In the rows, 128 means zero.
The rows of R fall into 4 groups, which share some directions, and each row is roughly a mix of its group's hidden directions.
R (128 x 10):
[[147 128  99 142  91 108  93 165 143 121]
 [141 109 133 155 145 140 139 181  90 128]
 [144 135 118 132  88  86 108 170 136 127]
 [140 110 131 161 144  73 136 150 104 132]
 [ 62 136 129 136 136 130 164 116 120 129]
 [153 127 177 154 119 103 154 154 109 126]
 [142 121 170 129 169 116  83 115 126 123]
 [131 127  69 164 136 153 127 138 127 149]
 [ 71 141 140 142 148 118 163 105 123 132]
 [104 138 111 107  92 180 110 141 140 134]
 [ 59 131 130 134 141 134 157 121 118 127]
 [159 166 103 144 144 115 121 166 105 147]
 [169 125  83 142  94 138 143 151 139 127]
 [107 128  74 117 137 155  98 112 147 114]
 [131 160 108  91 111 131 100  85 145 119]
 [168 115 100  94 140 131 125 113 103  91]
 [ 87 122 126  96 108 172 104 112 119 125]
 [138 108 141 156 150  73 131 158 122 138]
 [136 170  93 112 141  91 106 112 109 118]
 [145 115 141 147 165  73 145 145 124 138]
 [127 111  99 139 161 162 164 131 156 149]
 [138 133 164 125 135 108 167 135  78 136]
 [103  97 169 150 108 153 158 121 144 137]
 [150 160  92 107 156 100  97 126 112 123]
 [115 144 119  99  89 143 115  81 141 109]
 [106 172 126  97  93 106 151 111 132 138]
 [173 104 109 105 137 148 128 120 106  89]
 [185 133 122 105 101 126  93 142 139 126]
 [110  98 165 147 107 162 160 142 144 136]
 [155 170 117 149 124  89 162 121 143 129]
 [138 127 129 126  83 100 112 155 126 174]
 [130 106 107 142 164 151 174 134 150 148]
 [ 83 160 128 166 129 107 115 132 151 148]
 [ 73 148 139 138 118 118 133 141 140 171]
 [ 98  93 149 114 122 119 140  98 174 118]
 [ 73 155 137 124 117 104 136 151 147 150]
 [124  96 167 154 116 166 146 138 146 150]
 [111 149 113 100 130  95 109  86 158 114]
 [169 104  97  99 122 143 121 127  89 115]
 [113 171 123  97 115 120 123  76 137 127]
 [127 145 119  81 121 139 102  81 146 118]
 [149 114 159 145 143  70 138 130 109 123]
 [114 184 135 156 126 108 165 122 136 126]
 [111 127 145 126 168 155 141  77 146 123]
 [101 109 160  86 140 142  89 130 112 127]
 [156 127 154 142 144  68 136 145 120 135]
 [193 126 136 120 122 133  99 156 128 122]
 [162 102 150 121 147 156 153 107  90 125]
 [136 154  92 140  96 169 101 131 147 129]
 [127 152 146 114  78 135  94 113 125  97]
 [143 121 146 146 132  67 143 136  98 114]
 [157  78 105 147 130 161 128 153 119 128]
 [136 160  90 138  97 160  99 142 142 142]
 [147 160 116 122  83 133 175 142 123 138]
 [ 91 165 127 137 121  82 117 135 155 143]
 [123 122  95 130 106 139  83 125 172 145]
 [139 164 155 105  99 116  87 111 130 107]
 [ 84 147 152 146 111 110 129 147 159 159]
 [130  79 134 141 146 171 136 152 102 130]
 [190 119 119 123 109 139  96 150 136 124]
 [145 140  87 114 147  83  98 117 116 114]
 [109 112 158 133  96 149 144  83 154 138]
 [ 92 126 128  96 108 176 123 128 154 112]
 [120 107 101 140 172 137 172 142 149 141]
 [170 103 105  86 132 143 123 107 110 110]
 [118 154  98 120 103 173 107 128 160 115]
 [110 133  78  99 134 138  98 104 154 119]
 [122  62  99 114 134 138 111 115 124 135]
 [156 110 139 159 160 135 129 146  84 150]
 [141  70 126 147 170 138 121 135 116 127]
 [100  95 171 158 126 150 154 140 135 134]
 [ 58 139 133 128 139 135 156 128 117 124]
 [152 116 119 176 147 127 178 130 120 135]
 [152 157  89  90 138  95 114 111 130 127]
 [142 109 142 150 152  74 146 143 103 139]
 [155 119 140 153 152  76 137 152 120 148]
 [ 70 113 125 125 137 125 164  99 116 142]
 [106  85 160 149 106 147 155 138 151 129]
 [148 130 106 127  88  95 102 152 112 158]
 [156 124 102 145  93 149 175 144 121 140]
 [141 171  98 108  89 101 140 135 145 125]
 [ 96 103 170 153 110 154 154 129 145 132]
 [158 141 118 147 112 156  94 138 148 171]
 [145 169  90 107 136 103  96 108 119 123]
 [124  95 158 133 164  95 147 101 114 110]
 [155 136 125 147  95  83 109 165 133 122]
 [131 102 130 172 149 130 117 170  95 120]
 [127 112 103 140 169 131 174 150 153 141]
 [154 120 139 158 153  72 131 143 114 140]
 [160 128 150 127 117  98 150 145  76 137]
 [142 105 146 155 132  79 133 145  92 142]
 [100 135 114  81 118 114 125 118 165  96]
 [107 144 107 114  97 177 100 130 151 120]
 [ 81 161 139 121 124  90 131 132 155 147]
 [142 116 139 188 125 124 144 150 106 154]
 [134 135 121 137  84  94 108 169 131 151]
 [155 164 128 172 139 100 159 121 140 127]
 [ 74 151 145 139 124 118 129 135 169 149]
 [158 157  87 110 126 125  91 114 101 119]
 [107 112 172 141 116 165 158 140 151 143]
 [189 126 128 108  97 134 100 134 134 135]
 [103 111 167 134 115 137 175 132 158 144]
 [ 84 146 158 136 127 115 143 121 136 177]
 [132 141 161 119  99  96  91 113 100 106]
 [119 143  94 122 111 187 119 114 149 126]
 [114  90 164 145 105 151 162 129 151 140]
 [152 107 149 157 148  80 134 130 100 145]
 [ 99 147 116 106 108 115 111 103 175 106]
 [112 150 146 101 112 109  88 104 109  96]
 [192 130 119 121 117 126 103 158 134 120]
 [128 177 156 146 144  92 132 101 142 127]
 [158 148  83 113 134 110  96 126  98 114]
 [151 101 141 135 167 139 144 171 104 145]
 [128 148 157 108 102 111  89 100 109 102]
 [106 141 121 102  97 178 108 116 149 112]
 [ 68 117 108 126 132 130 170 123 118 131]
 [ 88 151 159 147 124 105 132 135 169 144]
 [114 126 126 116 101 188 119 106 154 114]
 [147 160  91  92 145  94 114 114 116 122]
 [187 114 129 109 107 138  90 137 132 130]
 [167 104 123 111 147 157 142 112  94 100]
 [120 151 151 107  81 110  99 132 115  98]
 [158 115 121 114 153 144 148 123  93  81]
 [164 112 125 105 155 145 142 101 108  88]
 [ 87 100 161 127 111 132 156  95 144 118]
 [133  81 104 101 135 134  80 139 130 120]
 [153 160  85  99 139 101 105 124 114 119]
 [118 110 128  75 153 104  96 148 118 115]]

Here is one row of each group, with its name. Which group are the others in?
[141  68  94 105 121 139 110 128 124 134] => P
[106  95 165 112 149  94 145 119 101 114] => G
[138 135 165 130 136 105 165 132  79 142] => X
[ 95  99 171 152 115 142 161 125 145 133] => Z

[146 103 136 161 137 138 145 156  77 138] => Z
[127  63 100 124 126 144 139 113 117 145] => P
[129 127 126 137 171 151 135 100 139  77] => X
[125  82 151 119 107 143 143  84 148 132] => Z
[ 90 157 136 124 122  91 119 123 172 143] => X
[124 174 117  86 105 122 141  92 138 130] => Z
[ 89 154 152 151 120  99 131 151 164 132] => X
[128 147 125 107 123 178  91 103 146 149] => G
[131 116 168 122 153  83 144 113 138  95] => G
[127 146 123  83 129 120 116  74 152 130] => Z
[159  89 144 151 136 164 123 127  98 149] => Z
[ 98 172 117 119 107 133  96 105 147 103] => Z
